[[ 0.03 -0.05  0.09  0.31  0.04  0.16 -0.15 -0.04]
 [-1.83 -3.31 -3.34  7.70  5.09 -0.97 -2.81 -0.65]
 [ 2.04  2.48  1.98 -5.55 -3.98  1.01  2.45  0.32]
 [-1.01 -1.56 -2.10  3.04  2.47 -1.06 -1.06 -0.33]
 [ 0.84  0.18 -0.32 -0.06 -0.46  0.43  0.46 -0.16]
 [ 2.46  3.37  3.30 -7.27 -5.37  1.56  2.91  0.49]
 [ 0.08  0.94  1.35 -2.38 -1.33  0.13  0.63  0.36]
 [ 0.51 -0.72 -1.14  2.30  0.84  0.42 -0.38 -0.41]
 [-0.32 -0.92 -0.37  2.72  1.33  0.38 -0.98 -0.11]
 [ 2.41  2.01  1.77 -3.63 -3.45  1.75  1.99  0.15]]
->
[[ 2.46  3.37  3.30 -7.27 -5.37  1.56  2.91  0.49]
 [ 2.41  2.01  1.77 -3.63 -3.45  1.75  1.99  0.15]
 [ 2.04  2.48  1.98 -5.55 -3.98  1.01  2.45  0.32]
 [ 0.84  0.18 -0.32 -0.06 -0.46  0.43  0.46 -0.16]
 [ 0.51 -0.72 -1.14  2.30  0.84  0.42 -0.38 -0.41]
 [ 0.08  0.94  1.35 -2.38 -1.33  0.13  0.63  0.36]
 [ 0.03 -0.05  0.09  0.31  0.04  0.16 -0.15 -0.04]
 [-0.32 -0.92 -0.37  2.72  1.33  0.38 -0.98 -0.11]
 [-1.01 -1.56 -2.10  3.04  2.47 -1.06 -1.06 -0.33]
 [-1.83 -3.31 -3.34  7.70  5.09 -0.97 -2.81 -0.65]]

[[ 0.79  3.12  4.61  2.93 -1.16 -6.16 -0.56 -0.88 -3.93  2.58 -5.23]
 [-1.53 -1.32 -6.34  1.07  2.03  4.27 -1.38 -2.09  6.29 -3.52  7.02]
 [ 0.15 -2.44 -0.66  0.80 -1.24  0.08  1.41 -2.04  2.52 -2.97  0.37]]
->
[[ 0.79  3.12  4.61  2.93 -1.16 -6.16 -0.56 -0.88 -3.93  2.58 -5.23]
 [ 0.15 -2.44 -0.66  0.80 -1.24  0.08  1.41 -2.04  2.52 -2.97  0.37]
 [-1.53 -1.32 -6.34  1.07  2.03  4.27 -1.38 -2.09  6.29 -3.52  7.02]]

[[-3.71 -3.12  5.07  1.02  1.93  5.69 -1.17]
 [ 1.17  2.16 -2.54 -5.91  0.91 -4.28  4.80]
 [-2.89 -1.19  2.85 -4.48  5.21  1.67  3.67]
 [ 1.62  2.04 -4.28 -2.89  2.87 -4.74  1.76]
 [-1.75 -0.51 -0.30 -3.26  5.72 -0.67  1.81]
 [-0.50  0.04  1.77 -2.99 -2.02  0.25  3.09]]
->
[[ 1.62  2.04 -4.28 -2.89  2.87 -4.74  1.76]
 [ 1.17  2.16 -2.54 -5.91  0.91 -4.28  4.80]
 [-0.50  0.04  1.77 -2.99 -2.02  0.25  3.09]
 [-1.75 -0.51 -0.30 -3.26  5.72 -0.67  1.81]
 [-2.89 -1.19  2.85 -4.48  5.21  1.67  3.67]
 [-3.71 -3.12  5.07  1.02  1.93  5.69 -1.17]]

[[-2.35  1.12 -0.43 -0.26 -1.32 -0.41  0.05 -0.76]
 [ 1.98  1.02  0.35 -1.84  0.84 -1.06  1.03  0.37]
 [-6.65  0.53 -1.21  2.05 -3.38  0.72 -1.30 -1.79]
 [-2.31  2.83 -0.44 -2.07 -1.54 -1.65  1.00 -0.99]
 [ 1.63 -2.01  0.31  1.48  1.09  1.17 -0.72  0.70]
 [-2.28  0.97 -0.42 -0.13 -1.27 -0.32 -0.01 -0.72]
 [-4.26 -3.38 -0.74  5.21 -1.65  3.12 -2.87 -0.62]
 [ 1.72  0.18  0.31 -0.86  0.83 -0.42  0.51  0.42]]
->
[[ 1.98  1.02  0.35 -1.84  0.84 -1.06  1.03  0.37]
 [ 1.72  0.18  0.31 -0.86  0.83 -0.42  0.51  0.42]
 [ 1.63 -2.01  0.31  1.48  1.09  1.17 -0.72  0.70]
 [-2.28  0.97 -0.42 -0.13 -1.27 -0.32 -0.01 -0.72]
 [-2.31  2.83 -0.44 -2.07 -1.54 -1.65  1.00 -0.99]
 [-2.35  1.12 -0.43 -0.26 -1.32 -0.41  0.05 -0.76]
 [-4.26 -3.38 -0.74  5.21 -1.65  3.12 -2.87 -0.62]
 [-6.65  0.53 -1.21  2.05 -3.38  0.72 -1.30 -1.79]]

[[-2.08 -2.58]
 [-2.43  1.17]
 [ 0.13 -7.17]
 [-2.24  0.34]
 [-5.00  2.11]
 [ 1.28 -7.77]
 [-6.15 -2.88]
 [-3.22  0.54]
 [-6.10  1.45]
 [-4.34 -3.28]]
->
[[ 1.28 -7.77]
 [ 0.13 -7.17]
 [-2.08 -2.58]
 [-2.24  0.34]
 [-2.43  1.17]
 [-3.22  0.54]
 [-4.34 -3.28]
 [-5.00  2.11]
 [-6.10  1.45]
 [-6.15 -2.88]]

[[ 0.13 -4.18  4.33  0.70  4.71  4.21  3.53]
 [ 2.69 -2.96  2.12 -0.30  3.52  2.92 -0.61]
 [ 0.02 -3.11  3.78 -1.34  3.03  3.01  3.10]
 [ 1.72 -1.55  1.04 -0.22  3.69  4.27 -2.60]
 [-2.42  0.42 -2.44  3.40  3.29  5.76 -5.06]
 [ 2.64 -1.30  0.22 -1.24  1.24  3.83 -5.39]
 [-2.09  2.13 -2.55  4.72  4.11  5.64 -6.45]
 [ 6.47 -1.55  0.24 -4.83  0.25  1.94 -5.68]]
->
[[ 6.47 -1.55  0.24 -4.83  0.25  1.94 -5.68]
 [ 2.69 -2.96  2.12 -0.30  3.52  2.92 -0.61]
 [ 2.64 -1.30  0.22 -1.24  1.24  3.83 -5.39]
 [ 1.72 -1.55  1.04 -0.22  3.69  4.27 -2.60]
 [ 0.13 -4.18  4.33  0.70  4.71  4.21  3.53]
 [ 0.02 -3.11  3.78 -1.34  3.03  3.01  3.10]
 [-2.09  2.13 -2.55  4.72  4.11  5.64 -6.45]
 [-2.42  0.42 -2.44  3.40  3.29  5.76 -5.06]]

[[ 0.00  2.80  3.09 -0.69 -4.30  1.32 -0.67 -1.13  1.10 -1.33  2.50 -1.37]
 [ 2.16 -1.17 -0.25  0.79  0.98 -1.91  0.11 -0.90 -3.00  2.61  2.15 -1.17]
 [-0.96  4.49  3.97 -1.81 -6.08  3.25 -0.61 -0.09  3.32 -3.28  1.09 -1.21]
 [ 5.08 -2.61 -2.26  0.57  3.65 -2.72  1.15  1.23 -5.72  5.31  0.55 -2.37]
 [-1.87  4.34  4.82 -0.92 -6.77  2.39 -1.29 -2.25  3.24 -3.45  3.52 -0.79]
 [ 0.95 -0.88  0.23  1.01  0.32 -1.65 -0.25 -1.58 -1.98  1.54  2.59 -0.51]
 [ 2.98 -1.20 -0.54  0.63  1.25 -1.88  0.42 -0.18 -3.54  3.18  1.75 -1.71]
 [ 0.55 -0.59  0.49  0.96 -0.04 -1.45 -0.35 -1.81 -1.49  1.14  2.63 -0.35]]
->
[[ 5.08 -2.61 -2.26  0.57  3.65 -2.72  1.15  1.23 -5.72  5.31  0.55 -2.37]
 [ 2.98 -1.20 -0.54  0.63  1.25 -1.88  0.42 -0.18 -3.54  3.18  1.75 -1.71]
 [ 2.16 -1.17 -0.25  0.79  0.98 -1.91  0.11 -0.90 -3.00  2.61  2.15 -1.17]
 [ 0.95 -0.88  0.23  1.01  0.32 -1.65 -0.25 -1.58 -1.98  1.54  2.59 -0.51]
 [ 0.55 -0.59  0.49  0.96 -0.04 -1.45 -0.35 -1.81 -1.49  1.14  2.63 -0.35]
 [ 0.00  2.80  3.09 -0.69 -4.30  1.32 -0.67 -1.13  1.10 -1.33  2.50 -1.37]
 [-0.96  4.49  3.97 -1.81 -6.08  3.25 -0.61 -0.09  3.32 -3.28  1.09 -1.21]
 [-1.87  4.34  4.82 -0.92 -6.77  2.39 -1.29 -2.25  3.24 -3.45  3.52 -0.79]]
---
[[ 7.54  1.71]
 [-3.78  0.33]]
->
[ 1.71 -3.78]

[[-7.60 -1.08 -2.00  0.70 -7.64]
 [-0.70 -0.21 -1.30 -0.63  0.90]]
->
[-7.64 -0.63]

[[ 4.45 -5.77 -5.50]
 [ 1.05 -7.57 -0.70]]
->
[-5.50 -7.57]

[[-2.97 -0.23 -2.85  1.20  6.28]
 [ 0.62  5.20  1.57  5.40  0.24]
 [-2.77  0.07 -0.77  0.41  6.08]
 [ 0.01  0.51  1.63  7.76  0.04]
 [-0.41 -1.53 -4.52  6.04  0.59]]
->
[ 6.28  5.40 -0.77  0.51 -0.41]

[[-1.14  1.26  1.46]
 [-7.20  2.73  6.01]
 [-5.18  0.76  6.66]]
->
[ 1.46  2.73 -5.18]

[[-6.31  1.56 -7.23 -7.48 -3.29]
 [-6.09  2.13 -7.12 -7.23 -3.77]
 [-3.41  4.34 -7.50 -4.55 -6.27]]
->
[-3.29 -7.23 -7.50]
